One turn moves every row onto another: examples first, then more rows asked:
j_718: [ 32.2  -4.9 -35.6  -4.6 -12.6  -8.4  20.9  -6.9 -40.4  48.4 -24.7  10.3
   2.4  13.0  -0.2  -4.1]
j_904: [ 13.3  -2.5   9.4 -27.7   6.2 -17.5   6.2  -0.6   8.6   8.3   0.4  23.1
 -36.0 -11.1  31.7  -7.0]
j_946: [ -0.2   5.2 -13.3  27.7 -31.3  -3.2  14.5  10.5 -18.9 -11.3   7.7 -29.6
  17.4  18.8   3.7 -20.4]
j_30: [  7.9  11.2   3.5 -41.5   3.9 -18.8  11.7  -5.4  18.1   3.3   1.4   8.3
 -31.1  -1.3  19.9  -6.0]
j_367: [ -3.9 -24.7  14.8  17.3  -1.6 -20.1  33.9  29.1 -14.7   5.9 -38.8  23.2
  -8.9   9.4  26.7   8.3]
j_462: [ 28.1  -4.1 -32.2   2.4 -12.7 -15.4  19.2  -9.0 -44.8  45.1 -25.8   9.2
   4.7  24.1   7.2   6.9]
j_109: [ 23.6   5.0 -36.3  -7.3 -14.1 -16.4  22.5 -12.7 -38.8  41.5 -25.3  -0.3
   8.1  31.5   0.4   7.7]
j_267: [-10.3   3.1  -4.8 -27.6  -7.6  -9.9  49.1  21.9  14.2   1.1 -33.2  -6.9
  -1.4   8.8 -14.1 -11.3]
j_539: [-22.9  -1.2 -30.7   4.0 -18.2 -31.5 -11.5   5.3   6.9   5.0   9.9  -2.9
 -17.1  17.5 -16.1  34.3]
j_879: [-19.1   0.3   6.7  -3.6  -5.9 -27.8  41.2  18.6  -0.4  -5.5 -37.7  -4.0
   2.0  36.0  11.6  16.9]
j_15: [  5.8   1.8 -15.2  23.0 -31.3   4.7  15.8  13.5 -16.1  -6.2   9.3 -24.7
  13.5   4.0  -2.4 -32.7]
j_305: [-12.8  -4.5 -37.2  -8.7 -18.7 -18.0  -7.9   9.5  14.2  11.6  12.6   0.0
 -21.7  -8.2 -31.8  11.7]
j_65: [-14.1 -19.8 -22.1  23.8 -15.8 -30.1 -18.7  11.6  -6.7  11.7   8.5  16.1
 -23.7   3.8   0.0  33.3]
j_36: [  4.6 -21.3   3.7  -6.5  -2.5  -2.5  41.6  31.9  -0.2  12.2 -34.3  19.7
 -13.2 -17.8   1.2 -21.1]
j_485: [  9.6  -7.2 -10.3  35.3 -29.5   3.7  11.8  16.8 -24.2  -3.4   8.5 -14.9
  10.6  -0.1   8.4 -30.5]
j_680: [  3.4  -3.9  -8.3  40.4 -29.9  -4.2  10.2  14.0 -26.5  -8.2   7.1 -19.2
  14.3  15.0  13.9 -18.0]
j_732: [  7.3   0.1  14.1 -17.4   6.7 -28.0   3.8  -4.0   2.4   2.5  -1.5  20.2
 -32.5   7.2  42.8  10.3]
j_582: [ 27.8   4.4 -39.2 -13.7 -14.7  -9.7  24.4 -11.1 -33.9  44.9 -24.3   0.2
   5.9  20.6  -7.4  -2.3]
j_662: [  0.6  13.3   8.1 -32.9   3.4 -29.1   9.0  -8.8  12.2  -1.8  -0.8   5.5
 -27.3  18.4  31.4  10.6]
j_973: [ -4.0 -22.5 -29.5  11.2 -14.9 -15.7 -14.6  15.9   1.4  19.4  11.6  19.6
 -28.4 -21.5 -15.5  10.1]

j_582 goes to j_109
j_946 goes to j_680
j_662 goes to j_732
Now find these:
j_367 goes to j_36
j_305 goes to j_539

